In the data rows, 500 means zero.
How far apart are the two rows of each pair, measured in a hidden way? 0 means very close, and 40 very far. Two or three weighted sums of its numbers give each row a place; it is the straight-line distance between the places.
[436 422 482 588 478 541 571 546 645 413 613 469 451 462 543 464 442 517 548
 520]
[355 479 459 571 554 508 549 490 575 424 625 456 450 509 527 426 385 502 529
 638] ~ 10
[406 560 467 544 546 619 545 419 559 388 491 382 488 376 490 454 368 467 589
 654]
[408 567 528 541 525 650 582 501 554 381 516 426 558 340 466 439 348 493 658
 562] ~ 19
[388 532 449 570 529 610 601 528 538 403 607 394 422 400 457 395 487 533 650
 616]
[299 611 504 528 597 506 587 464 591 424 514 343 394 310 474 391 474 484 640
 679] ~ 20
[252 508 449 499 612 568 607 501 555 401 490 409 446 316 529 399 447 484 623
 668]
[289 532 603 489 563 581 608 481 454 507 561 411 493 285 478 421 400 472 745
 746] ~ 17
[341 444 484 509 521 639 630 540 531 473 380 411 538 300 631 345 506 449 529
 654]
[349 496 491 485 574 598 618 370 522 455 450 386 422 336 470 318 436 451 551
 713] ~ 9
[330 539 460 467 541 662 617 448 502 471 399 367 545 300 548 400 441 498 655
 660]
[370 539 522 521 528 651 623 409 484 423 427 404 540 314 513 354 464 469 533
 681] ~ 7
[444 388 505 497 541 636 654 428 565 499 484 417 394 401 544 382 469 480 648
 603]
[470 370 512 560 519 552 631 503 506 456 348 396 472 401 520 381 453 474 606
 625] ~ 21
[469 419 432 534 535 631 570 387 529 395 433 406 487 449 507 397 510 472 544
 581]
[540 458 467 563 533 675 585 360 441 459 446 376 512 422 488 326 504 502 476
 672] ~ 19
[408 461 405 570 539 658 603 476 427 390 404 346 424 447 659 418 519 537 556
 616]
[500 442 489 518 532 724 712 464 472 483 443 414 465 379 565 406 516 502 669
 634] ~ 20
[536 468 471 540 551 738 631 381 594 475 475 348 369 440 472 398 469 474 549
 616]
[412 424 436 524 506 697 608 411 418 430 422 311 493 487 691 388 511 496 540
 629] ~ 34
[456 454 395 559 528 688 750 446 410 462 388 348 457 533 623 375 555 489 604
 695]
[478 399 440 482 516 701 770 407 421 442 327 337 454 427 572 380 594 469 581
 707] ~ 14
[420 396 397 461 566 685 717 404 429 486 396 362 395 434 593 365 408 445 665
 659]
[440 487 379 482 490 705 771 394 466 513 432 374 429 333 629 422 416 426 720
 626] ~ 9
[390 418 465 478 536 734 785 465 478 484 363 294 346 374 603 357 452 435 656
 653]
[504 375 407 523 576 662 837 362 455 508 362 333 387 340 651 334 502 440 784
 715] ~ 21
[395 288 401 495 560 648 804 374 466 526 410 335 421 401 637 372 463 450 707
 685]
[488 366 418 503 549 723 817 422 564 455 372 322 406 303 678 345 486 401 732
 640] ~ 9
[415 308 358 546 489 734 821 473 504 448 387 332 338 430 650 343 484 406 709
 541]
[407 411 410 505 543 695 775 440 433 452 425 328 349 428 633 335 430 463 784
 609] ~ 12
[424 362 393 503 529 702 774 462 417 451 308 346 438 395 672 341 509 405 737
 682]
[457 472 324 516 567 636 747 370 432 477 289 330 380 404 690 320 494 394 682
 674] ~ 8
[344 510 436 506 544 645 737 440 494 484 436 347 332 312 589 354 501 413 762
 655]
[421 547 430 498 556 696 691 387 484 539 429 334 395 361 562 374 395 444 820
 584] ~ 14
[433 428 445 546 534 687 773 380 520 461 363 336 453 410 647 355 509 451 703
 718]
[331 452 496 447 544 591 692 423 495 493 426 358 449 304 586 375 488 433 712
 692] ~ 9
[342 464 400 475 592 658 705 447 488 524 356 306 419 375 618 370 510 424 654
 749]
[316 452 390 462 603 597 744 364 513 516 443 354 431 410 623 407 603 432 657
 755] ~ 20
[368 453 457 450 555 651 699 453 388 473 371 368 528 321 597 412 422 435 726
 703]
[415 434 424 426 591 592 695 431 445 533 432 412 523 372 618 403 471 410 701
 688] ~ 9
[369 410 393 473 521 664 777 432 431 544 367 357 397 423 601 397 459 474 744
 683]
[443 401 383 482 552 730 745 433 487 501 388 320 333 356 608 406 479 425 712
 660] ~ 14
[388 353 469 452 567 733 775 459 510 531 350 335 499 366 682 435 534 423 739
 644]
[491 254 476 477 585 705 742 374 484 508 329 382 502 408 642 384 538 437 702
 713] ~ 15
[477 215 439 545 522 692 708 364 501 510 354 331 403 434 692 356 512 472 651
 661]
[446 344 415 520 547 676 741 421 389 460 446 352 423 470 635 383 516 446 670
 653] ~ 13
[432 429 441 505 565 647 717 458 393 504 400 369 410 371 656 396 522 463 662
 644]
[424 313 503 491 571 739 749 459 346 526 403 384 518 360 660 430 477 438 692
 674] ~ 5
[325 350 466 467 571 655 785 475 480 485 377 342 367 436 653 421 504 439 642
 661]
[367 404 394 500 563 670 792 394 440 513 458 345 464 322 701 478 481 433 737
 652] ~ 16
[375 391 395 461 566 642 770 437 389 454 396 332 489 437 717 381 574 397 760
 684]
[398 444 391 408 523 756 748 399 362 468 443 348 423 465 572 397 424 425 723
 649] ~ 24
[394 148 441 453 549 666 880 393 482 497 379 301 364 374 711 406 513 427 635
 682]
[407 281 357 508 522 672 817 349 513 500 325 317 320 472 665 370 511 416 723
 563] ~ 16
[446 191 420 467 546 701 806 433 469 507 352 328 417 369 587 367 407 416 700
 609]
[511 270 470 553 528 728 799 360 501 436 356 322 390 366 644 331 472 456 723
 581] ~ 24
[516 317 415 534 529 745 774 423 449 458 474 318 323 463 530 396 430 467 712
 621]
[535 349 427 550 482 756 777 453 496 427 358 326 414 428 643 331 504 493 701
 589] ~ 26
[508 208 441 506 488 661 767 384 429 450 406 313 423 453 666 339 533 475 664
 602]
[542 147 418 551 529 680 790 471 414 447 285 311 455 394 720 404 528 478 683
 626] ~ 17
[417 181 409 529 490 695 820 464 386 474 347 316 353 401 733 323 551 478 673
 693]
[467 331 360 528 490 635 817 436 381 492 376 297 403 522 722 408 514 497 683
 673] ~ 19
[424 299 378 483 496 732 783 399 405 465 331 340 376 474 687 375 499 467 644
 613]
[446 325 449 545 500 682 831 435 360 508 389 343 414 408 698 358 603 469 716
 676] ~ 10
[420 295 368 498 533 678 844 450 427 445 321 298 300 467 686 350 478 434 736
 638]
[513 319 327 483 565 690 786 434 467 448 351 311 327 445 713 285 564 471 751
 624] ~ 16
[452 296 418 554 502 802 782 474 378 422 367 325 444 407 698 287 508 429 795
 649]
[494 387 394 556 528 714 772 352 414 408 374 283 368 368 686 316 583 444 678
 653] ~ 14
[429 277 509 524 528 637 783 371 457 495 424 338 287 355 607 294 387 458 728
 668]
[499 349 418 527 490 680 785 318 502 471 477 315 288 411 563 322 442 470 812
 620] ~ 11
[466 358 521 521 499 746 763 422 472 465 525 339 345 334 528 371 412 449 761
 557]
[598 299 545 551 454 724 745 431 438 472 448 389 497 294 520 328 400 474 753
 610] ~ 10
[451 482 433 559 490 674 685 381 531 443 485 352 231 632 521 362 382 470 677
 543]
[484 336 552 571 480 661 664 426 410 373 452 361 395 297 527 374 368 532 696
 599] ~ 20
[503 418 492 612 489 691 645 370 540 434 408 347 378 403 510 315 408 536 623
 567]
[556 513 497 605 469 705 541 435 517 365 491 376 445 419 480 344 390 544 598
 501] ~ 9
[456 473 522 601 497 622 611 491 452 440 444 402 443 402 564 325 603 583 509
 621]
[541 508 495 582 512 729 544 468 480 461 457 418 452 338 459 368 343 544 573
 532] ~ 21
[534 529 516 587 523 615 591 460 525 356 370 424 528 356 514 338 508 520 601
 590]
[482 548 468 527 546 680 524 502 524 431 470 438 508 360 477 430 441 472 602
 511] ~ 12
[358 608 490 555 549 529 591 470 566 463 529 364 382 392 488 445 467 533 531
 524]
[476 483 498 569 517 586 577 495 530 493 414 443 517 349 544 399 464 531 568
 571] ~ 9
[463 630 498 539 547 627 536 422 444 467 480 424 433 481 475 427 525 537 628
 579]
[543 671 550 536 505 635 486 384 518 439 596 431 481 417 442 410 326 482 581
 545] ~ 20
[373 536 407 497 554 560 522 445 599 466 489 424 433 396 559 413 512 468 535
 513]
[496 517 546 505 493 607 557 418 553 456 496 431 475 472 498 425 527 468 517
 617] ~ 25
[456 611 458 524 560 533 541 457 522 502 559 447 488 349 521 450 487 520 558
 566]
[481 551 491 506 507 578 483 415 548 445 482 471 516 503 477 457 497 480 500
 551] ~ 11
[373 623 478 530 536 547 531 510 540 494 514 412 442 366 479 458 434 509 571
 550]
[459 440 537 522 504 615 514 454 543 503 510 440 487 395 513 466 381 489 569
 465] ~ 16
[534 485 523 523 575 558 514 440 513 455 471 454 514 411 484 460 432 494 546
 554]
[533 480 545 527 556 617 517 460 543 474 490 432 507 408 486 411 435 509 601
 513] ~ 7
[537 477 462 566 488 573 560 464 517 433 519 394 452 605 535 381 577 542 492
 555]
[497 562 502 548 509 591 511 440 528 419 493 435 401 517 482 440 439 523 507
 440] ~ 14
[583 418 477 561 530 521 499 447 512 444 517 430 509 453 551 446 524 546 522
 504]
[624 334 517 550 511 496 552 434 621 445 462 423 448 502 461 462 509 497 501
 446] ~ 15
[607 475 448 591 510 511 492 495 662 422 546 424 329 639 431 466 589 525 454
 424]
[636 385 519 557 484 555 504 465 559 466 535 455 485 549 439 433 482 563 485
 407] ~ 14
[672 413 597 582 405 546 500 475 619 423 546 446 562 543 485 415 490 625 474
 397]
[710 401 522 603 467 608 469 445 465 433 589 467 450 528 444 459 328 578 603
 357] ~ 39
[661 338 518 674 462 530 537 503 601 441 545 435 458 558 417 410 482 625 377
 453]
[641 402 552 599 453 502 433 543 657 411 481 455 419 584 398 399 502 569 502
 382] ~ 14
[690 324 506 642 404 521 428 484 593 413 535 499 526 595 417 416 353 629 365
 380]
[692 407 588 664 412 482 395 469 590 364 633 472 442 577 304 387 293 653 474
 360] ~ 9
[719 373 563 665 386 626 406 508 571 361 556 481 501 698 397 428 584 648 384
 383]
[744 374 527 626 400 612 406 439 610 360 482 503 518 639 431 419 546 660 316
 387] ~ 16
[753 456 522 640 427 627 427 444 598 399 616 563 465 701 357 463 495 662 382
 421]
[593 444 494 611 426 528 407 515 523 339 565 500 505 586 392 421 392 628 421
 399] ~ 7
[661 609 519 646 446 470 451 540 657 365 521 489 456 585 395 411 471 692 383
 351]
[584 551 543 625 444 565 415 527 588 420 608 501 456 574 440 410 520 610 408
 374] ~ 29
[559 498 544 622 429 576 416 538 620 351 552 517 500 652 447 355 641 592 440
 422]
[681 496 439 623 404 529 410 424 582 385 549 497 513 669 425 369 445 606 368
 335] ~ 17
[582 560 532 635 412 523 431 508 590 413 574 479 387 610 375 405 591 629 325
 347]
[609 424 535 627 388 543 430 497 593 346 578 453 493 589 407 354 401 650 392
 308] ~ 11
[636 554 523 649 383 564 372 477 583 364 589 498 373 607 301 457 298 625 447
 329]
[804 423 514 632 315 590 371 429 566 380 603 481 544 656 256 414 398 598 368
 339] ~ 10
[621 413 520 646 425 511 412 565 535 365 498 504 479 630 380 402 417 679 402
 362]
[719 400 521 639 429 541 397 482 503 327 594 465 432 735 326 456 429 658 393
 366] ~ 17
[710 271 559 623 358 520 418 476 528 335 514 480 566 656 331 419 408 657 381
 383]
[674 411 528 628 367 602 392 488 485 358 526 511 485 638 284 460 388 647 457
 304] ~ 15
[689 457 503 701 444 501 440 463 601 317 551 455 462 678 381 413 389 712 375
 379]
[699 367 515 673 390 569 453 573 516 372 578 500 564 553 396 416 376 691 462
 431] ~ 18
[667 469 494 626 398 478 401 460 635 392 579 484 485 663 400 389 396 679 432
 364]
[785 391 510 653 429 550 404 491 615 369 600 466 583 674 311 374 428 705 485
 339] ~ 29
[673 423 514 654 434 596 451 569 651 328 494 471 495 541 340 407 393 683 391
 386]
[677 392 495 636 432 558 409 508 560 324 563 436 458 614 329 389 386 656 467
 388] ~ 24
[671 424 526 645 444 474 362 475 618 392 568 489 457 562 388 383 426 685 471
 426]
[656 413 463 615 430 556 422 483 627 345 513 466 562 593 426 378 447 634 373
 445] ~ 12
[648 331 506 677 444 658 479 497 578 384 496 447 525 583 469 375 513 663 393
 490]
[651 430 559 620 432 680 470 525 515 328 484 456 559 562 411 399 345 678 365
 435] ~ 22
[652 319 608 633 483 502 424 423 517 369 594 425 496 602 425 387 298 693 421
 440]
[669 437 503 598 434 649 435 508 564 414 545 464 579 510 398 438 371 675 462
 392] ~ 29
[593 443 512 620 464 561 493 523 627 380 632 435 454 626 395 395 351 640 471
 466]
[718 467 578 661 427 605 491 427 527 373 536 419 464 641 331 395 319 648 503
 472] ~ 11
[620 370 575 630 443 641 480 468 561 338 535 388 443 572 415 440 406 652 455
 453]
[712 225 499 652 445 701 453 467 591 442 478 425 631 502 504 314 487 636 461
 449] ~ 18
[632 391 516 633 390 626 566 503 537 350 524 399 484 683 415 380 307 701 466
 515]
[618 432 489 634 406 730 559 495 519 343 549 449 615 607 493 431 447 639 513
 490] ~ 31
[620 468 520 604 488 623 513 473 507 435 547 411 462 553 419 351 402 633 544
 561]
[471 518 506 624 534 625 512 463 548 350 570 383 440 427 478 414 387 571 566
 503] ~ 26
[501 512 534 625 495 683 634 514 454 422 484 379 458 495 511 362 428 579 568
 634]
[587 288 585 726 393 585 478 441 593 322 475 418 486 473 390 261 363 680 551
 383] ~ 36
[571 305 558 715 413 451 431 448 592 296 603 445 485 469 328 298 247 683 523
 387]
[599 433 503 728 413 482 351 543 623 255 594 484 490 478 290 265 241 737 438
 377] ~ 14
[631 510 598 655 371 447 346 476 707 242 576 497 450 618 222 297 384 730 447
 321]
[643 536 518 707 367 445 322 480 662 251 591 523 411 637 279 294 289 694 332
 348] ~ 26
[627 447 608 682 387 522 353 554 645 290 578 569 428 526 336 320 408 719 353
 401]
[647 669 554 662 352 517 342 460 612 345 635 535 478 548 306 303 449 661 325
 421] ~ 14
[491 880 522 633 408 435 344 440 735 267 563 495 335 712 281 350 528 638 346
 406]
[455 782 533 628 446 483 333 477 681 345 570 507 363 611 312 389 604 592 370
 368] ~ 25
[534 694 529 618 430 529 388 490 598 445 468 581 572 561 436 354 478 558 337
 520]
[446 713 562 561 460 392 353 546 657 390 662 563 515 455 343 485 575 552 405
 452] ~ 33
[337 764 533 539 494 391 395 617 566 458 632 577 595 385 399 484 620 518 496
 496]
[378 681 483 523 490 359 368 616 514 503 654 606 625 388 465 545 550 549 453
 476] ~ 14
[343 668 506 537 498 309 329 579 580 477 509 586 610 384 501 501 500 497 410
 445]
[331 688 553 494 463 329 362 524 630 444 572 590 478 502 367 508 474 552 461
 451] ~ 11
[331 649 501 479 494 300 366 613 577 481 671 586 512 409 396 537 489 482 443
 395]
[386 694 468 481 523 268 383 557 563 468 592 588 529 413 470 555 538 511 468
 446] ~ 10
[400 672 534 494 483 411 380 590 554 463 550 575 533 458 437 506 515 529 409
 475]
[377 571 568 432 555 239 377 558 543 491 564 623 502 445 430 545 403 523 449
 488] ~ 8
[345 673 512 482 536 260 388 617 518 521 542 577 512 430 462 608 623 517 463
 510]
[419 724 500 428 541 377 388 555 459 578 599 582 536 398 416 630 530 497 473
 501] ~ 11
[378 643 533 401 549 320 345 609 479 486 539 587 533 446 468 616 529 432 483
 469]
[387 715 503 369 529 291 373 556 488 535 557 592 537 407 512 634 648 456 441
 528] ~ 16
[330 782 448 395 604 361 409 619 391 565 415 536 574 376 490 634 724 386 542
 596]
[258 796 450 365 592 359 493 580 303 624 498 559 530 509 551 593 627 407 518
 689] ~ 37
[310 671 422 377 594 361 499 570 365 571 374 570 653 475 625 590 797 370 444
 622]
[297 727 452 322 541 286 472 497 379 662 522 567 546 539 528 559 655 359 521
 580] ~ 18
[299 683 490 380 565 367 532 559 493 661 512 566 520 404 576 639 649 346 482
 530]
[327 721 487 335 553 358 539 590 361 636 438 540 599 435 624 641 703 342 568
 608] ~ 7
[355 623 514 310 545 417 508 604 367 623 524 572 571 441 566 679 755 311 568
 596]
[416 587 487 329 538 447 491 544 350 651 357 558 637 503 632 580 624 327 540
 637] ~ 27
[345 630 459 357 538 276 528 461 444 596 496 527 386 540 564 638 744 317 377
 558]
[350 568 534 319 518 266 472 523 377 680 490 573 473 477 629 630 662 313 505
 574] ~ 17
[417 522 498 318 512 397 484 493 422 633 464 634 507 542 599 654 667 315 434
 520]
[508 470 531 335 525 427 469 509 350 689 537 622 548 475 598 721 568 324 488
 504] ~ 13
[456 528 566 373 471 310 442 553 385 643 522 600 548 455 550 679 645 346 485
 502]
[424 694 509 321 519 321 413 556 442 703 606 569 459 482 488 686 601 322 454
 484] ~ 16
[453 530 539 314 535 324 463 591 384 656 481 638 592 386 503 691 581 381 439
 495]
[449 535 504 331 505 409 440 571 371 663 421 632 604 468 585 666 581 337 489
 435] ~ 14
[341 493 541 360 515 412 385 652 378 610 524 600 441 529 599 741 589 405 471
 444]
[404 515 539 327 541 400 433 610 311 678 434 622 579 437 599 738 581 406 412
 393] ~ 37
[465 588 520 362 514 349 403 457 443 665 511 570 443 590 522 643 566 405 426
 423]
[453 578 536 347 504 416 395 551 382 670 502 582 641 531 473 641 604 373 487
 439] ~ 24
[415 582 444 367 566 385 474 573 400 692 488 599 521 631 606 705 724 382 365
 503]
[449 590 549 350 541 365 468 621 304 703 476 618 651 424 588 708 671 390 500
 554] ~ 6
[422 572 470 348 549 332 385 556 462 625 466 598 554 464 526 689 692 347 465
 471]
[485 556 578 489 489 354 555 547 445 584 450 510 659 415 462 536 509 496 688
 579] ~ 29
[457 724 503 424 591 377 422 585 500 552 479 544 587 489 484 539 515 428 562
 425]
[443 634 559 359 524 376 421 513 496 603 510 553 576 452 462 573 566 413 540
 568] ~ 23
[476 635 503 363 512 343 409 515 446 591 500 579 640 461 418 574 565 432 538
 539]
[301 683 499 332 548 435 459 610 353 608 438 576 543 469 536 680 730 401 472
 577] ~ 5
[411 722 448 333 550 373 489 624 325 607 385 589 657 439 544 640 722 362 514
 539]
[356 702 468 331 559 405 453 576 295 619 467 610 601 538 626 703 622 339 488
 523] ~ 34
[446 515 544 325 533 374 477 535 401 731 474 567 621 555 515 624 562 342 527
 456]
[382 591 477 341 532 374 541 577 375 706 453 575 598 509 650 654 693 366 448
 542] ~ 12
[441 511 533 323 564 367 454 518 468 693 487 607 581 556 597 638 743 350 447
 524]
[435 502 480 349 560 435 539 563 254 687 330 615 645 461 701 707 707 377 444
 592] ~ 16
[447 719 485 291 524 422 433 570 416 670 488 611 552 518 550 651 710 242 528
 537]
[440 621 480 320 516 323 535 623 355 652 389 611 574 533 693 669 875 326 460
 639] ~ 13
[390 695 456 324 531 392 549 632 385 643 414 586 659 496 658 686 858 295 500
 612]
[425 693 477 297 523 466 509 534 318 661 369 594 579 506 670 685 756 301 471
 551] ~ 13
[391 622 479 274 551 368 525 573 365 706 450 591 571 451 605 715 691 223 591
 537]
[373 620 454 343 526 427 606 575 307 680 382 608 605 511 646 639 835 265 493
 576] ~ 11
[352 621 509 272 511 358 539 556 367 755 474 603 572 490 601 675 755 253 527
 520]
[397 559 562 296 532 364 537 510 326 740 453 616 541 595 577 667 704 284 491
 577] ~ 16
[446 602 479 328 545 390 537 568 260 705 444 605 627 484 757 676 771 271 606
 624]
[366 670 486 327 521 354 551 562 359 714 422 608 591 534 793 651 870 319 503
 645] ~ 27
[359 712 523 322 503 400 563 580 353 719 431 611 575 586 666 638 759 252 516
 561]
[426 758 531 248 554 378 534 604 398 677 490 622 626 426 657 687 682 281 552
 558] ~ 9
[405 661 495 262 496 456 531 600 359 720 423 620 660 502 671 638 751 234 476
 539]
[381 630 505 301 574 409 587 577 276 713 433 580 560 486 731 702 705 285 563
 628] ~ 15
[407 573 423 297 536 372 590 542 398 703 463 598 570 579 692 667 837 255 468
 559]
[415 659 471 242 512 397 594 521 326 751 355 643 630 518 762 660 865 249 456
 548] ~ 28
[468 723 491 284 538 424 568 546 330 724 478 612 578 477 727 691 792 216 534
 630]
[403 734 451 266 509 401 581 673 284 729 356 604 556 485 756 700 822 239 534
 582] ~ 14
[375 606 460 262 572 429 594 631 328 732 406 618 520 436 770 726 784 269 503
 598]
[392 684 533 235 532 492 541 615 341 776 413 621 629 440 694 689 706 207 609
 514] ~ 13
[472 547 578 249 525 425 605 597 268 778 470 648 617 489 741 719 686 263 529
 541]
[377 597 505 288 546 419 622 561 313 710 429 589 544 531 728 659 775 229 540
 654] ~ 13
[437 640 470 258 544 446 614 566 340 684 384 581 595 505 709 679 866 265 551
 567]
[423 620 532 246 528 432 609 643 310 663 397 607 609 408 721 694 789 257 536
 468] ~ 9
[432 574 562 293 521 364 583 506 319 750 504 591 566 458 677 708 779 250 511
 615]
[390 499 543 292 540 418 582 714 250 694 453 611 566 493 727 717 751 299 586
 501] ~ 14
[468 520 444 270 511 412 550 640 272 688 441 630 591 510 718 647 768 279 493
 520]
[527 606 483 358 521 415 524 511 294 743 511 627 560 561 624 742 702 314 458
 563] ~ 18
[493 496 527 326 516 340 508 514 329 728 482 608 546 536 592 671 682 321 447
 493]
[464 448 521 329 535 421 518 557 352 730 483 652 596 544 621 751 690 341 490
 533] ~ 8
[523 414 519 354 478 367 504 547 379 665 400 619 583 514 596 732 660 362 412
 463]
[577 409 509 347 508 346 450 474 393 623 500 611 621 546 595 695 523 408 302
 424] ~ 14
[500 312 505 367 499 399 409 570 313 760 505 634 710 510 625 712 558 402 366
 393]
[476 440 505 410 505 245 351 531 506 647 554 595 426 660 486 751 548 410 351
 348] ~ 11
[559 460 515 395 508 233 376 547 479 636 607 634 529 495 445 755 496 454 412
 346]
[604 433 495 417 513 343 388 514 450 650 471 605 626 635 456 687 557 490 278
 416] ~ 27
[527 411 489 427 496 335 320 521 449 678 575 655 649 588 523 681 538 451 267
 314]
[489 476 447 403 561 235 345 571 445 625 448 633 578 543 498 702 575 460 348
 391] ~ 18
[588 549 453 419 524 396 357 528 432 551 506 623 549 616 483 709 577 432 320
 415]
[512 577 514 397 505 322 360 494 477 579 392 630 518 562 482 668 492 417 392
 388] ~ 20
[533 503 532 393 515 576 336 520 366 600 459 621 606 532 413 713 534 452 411
 354]
[555 493 516 404 556 313 432 487 498 624 552 591 414 615 397 683 566 494 407
 475] ~ 20
[531 392 513 413 498 408 442 517 447 652 413 629 557 578 514 595 566 459 447
 505]
[599 461 488 418 578 385 377 477 457 632 442 593 544 597 496 633 502 423 407
 409] ~ 10
[572 403 499 459 514 432 424 544 486 590 464 599 637 543 474 661 523 462 410
 451]
[500 267 548 445 539 344 457 605 436 648 519 583 558 433 544 682 605 509 430
 454] ~ 16
[468 504 427 391 572 358 395 542 502 634 597 572 436 615 483 714 503 462 407
 471]
[531 562 449 428 562 429 405 497 438 576 486 588 555 560 486 649 394 415 417
 437] ~ 12
[515 452 458 380 550 390 397 529 514 571 449 576 541 474 551 670 460 446 374
 442]
[498 365 416 453 551 345 462 582 430 562 429 546 495 540 615 638 534 502 457
 457] ~ 16
[491 449 489 420 528 460 446 534 464 538 432 526 553 531 545 553 472 481 418
 464]
[446 393 495 404 540 465 468 449 553 572 496 559 467 591 595 605 454 509 473
 476] ~ 23
[528 307 453 443 533 553 484 477 402 633 407 538 563 497 513 588 422 470 541
 499]
[532 288 470 452 534 517 582 488 523 588 456 458 544 477 614 510 571 556 530
 534] ~ 29
[511 228 491 495 529 589 570 450 448 562 376 440 483 511 648 496 472 521 501
 563]
[588 454 486 477 547 502 592 478 514 540 407 475 529 502 595 534 455 471 542
 488] ~ 22
[555 499 427 485 580 573 535 387 472 564 450 487 504 562 565 486 401 470 526
 504]
[509 574 495 451 543 498 577 462 526 550 460 450 467 496 550 483 357 509 552
 540] ~ 26
[485 544 435 452 578 511 573 492 487 580 448 438 504 470 481 526 461 496 502
 599]
[446 542 400 452 609 574 536 485 513 572 525 490 531 459 552 534 406 431 568
 590] ~ 28
[468 409 475 391 560 530 570 566 442 597 443 501 609 393 612 515 497 448 554
 622]
[438 447 393 443 603 534 662 511 386 552 463 427 566 417 603 544 528 501 624
 708] ~ 13
[424 508 437 410 585 452 585 514 530 535 443 443 517 404 559 553 552 431 535
 690]
[341 641 414 336 582 601 570 534 497 542 472 442 583 364 577 562 476 368 649
 639] ~ 9
[418 581 449 428 577 557 652 539 444 552 489 480 633 394 595 507 480 385 590
 700]
[333 460 456 366 560 465 636 545 458 620 403 427 505 380 675 535 458 432 646
 690] ~ 19
[352 434 465 374 584 532 674 549 395 605 417 467 589 306 679 573 493 400 683
 678]
[299 440 469 354 579 496 604 475 414 561 456 468 485 345 651 537 491 399 704
 703] ~ 21
[385 456 453 350 618 436 571 432 423 628 513 487 439 464 616 568 465 392 674
 703]
[300 444 459 398 554 489 669 541 377 621 447 404 543 445 670 561 486 442 657
 734] ~ 24
[348 385 536 395 572 427 598 556 482 576 407 458 558 317 654 572 390 359 677
 601]
[425 337 512 432 560 528 581 482 565 647 464 478 539 462 583 523 459 422 640
 666] ~ 13
[453 323 502 384 576 583 553 480 495 608 426 498 541 315 568 543 374 387 649
 585]
[375 345 517 424 556 386 542 522 440 556 445 408 520 343 574 572 397 463 627
 665] ~ 16
[418 478 483 409 560 506 579 487 428 611 469 487 596 356 534 554 320 475 650
 589]
[443 597 474 393 562 561 532 519 431 617 454 469 571 367 567 581 423 393 649
 618] ~ 9
[376 640 461 396 577 475 582 475 483 597 483 502 619 334 619 552 499 441 568
 713]
[361 544 483 415 590 545 600 562 415 627 453 442 545 427 593 561 458 445 590
 673] ~ 20
[366 466 519 419 574 472 585 472 431 617 460 477 535 424 563 571 462 416 644
 657]
[408 377 531 418 584 463 531 463 444 586 393 498 546 456 548 575 495 407 654
 658] ~ 13
[427 454 489 374 597 494 521 461 409 610 537 517 549 456 526 599 323 422 609
 607]
[327 441 450 392 577 478 537 546 410 578 520 466 543 415 608 642 414 443 597
 561] ~ 9
[410 453 511 398 549 457 561 509 459 587 406 472 549 441 532 598 472 466 570
 614]
[426 553 508 422 565 460 523 456 543 609 380 481 560 449 553 504 430 394 641
 618] ~ 11
[528 223 567 542 451 501 486 434 656 482 609 457 406 432 497 531 205 473 520
 434]
[481 327 511 598 515 473 501 463 650 400 648 452 295 503 528 463 450 575 469
 438] ~ 27
[598 377 590 648 446 643 462 487 610 369 636 429 394 488 421 388 410 604 441
 435]
[530 474 556 630 453 578 460 477 630 308 600 451 433 519 433 373 530 592 455
 493] ~ 12
[601 452 510 679 423 602 464 498 647 364 626 473 503 573 482 344 519 596 357
 447]
[492 632 571 671 404 567 469 521 602 329 555 458 460 610 386 356 427 618 415
 428] ~ 25
[531 518 583 672 395 534 463 524 594 328 598 455 384 561 371 392 465 654 411
 401]
[622 598 550 645 398 524 419 440 638 340 588 451 372 600 320 283 405 632 470
 414] ~ 5
[669 419 496 659 365 543 340 487 586 315 558 536 439 546 303 337 382 617 439
 327]
[585 559 522 648 395 429 399 388 602 301 618 462 350 610 310 361 438 649 376
 327] ~ 30
[645 499 464 652 411 554 415 466 627 319 657 472 440 730 372 334 456 650 335
 316]
[638 526 478 650 404 501 355 401 624 337 629 511 435 721 336 350 341 635 358
 330] ~ 9
[680 541 514 656 359 547 311 462 608 320 583 522 435 631 329 372 461 646 288
 355]
[541 515 526 641 428 489 435 493 607 364 608 478 424 627 336 411 396 688 365
 428] ~ 17
[599 552 534 656 371 603 416 556 560 374 624 468 499 616 414 412 497 649 368
 448]
[530 603 441 619 424 507 411 483 598 409 645 417 483 602 386 393 415 605 378
 401] ~ 14
[553 523 516 601 471 652 446 442 509 401 521 436 625 542 417 383 510 610 451
 497]
[535 610 483 599 499 573 531 484 574 386 443 396 458 507 438 380 564 567 487
 565] ~ 9
[427 622 462 583 506 535 514 449 562 394 464 382 410 522 504 355 538 580 465
 600]
[397 626 448 540 537 724 523 477 459 394 520 445 501 412 453 366 404 516 585
 585] ~ 24
[381 527 494 543 564 624 556 492 517 422 455 391 583 417 549 393 499 471 595
 610]
[382 680 387 555 526 642 575 534 496 409 474 371 500 345 521 366 461 505 647
 662] ~ 16
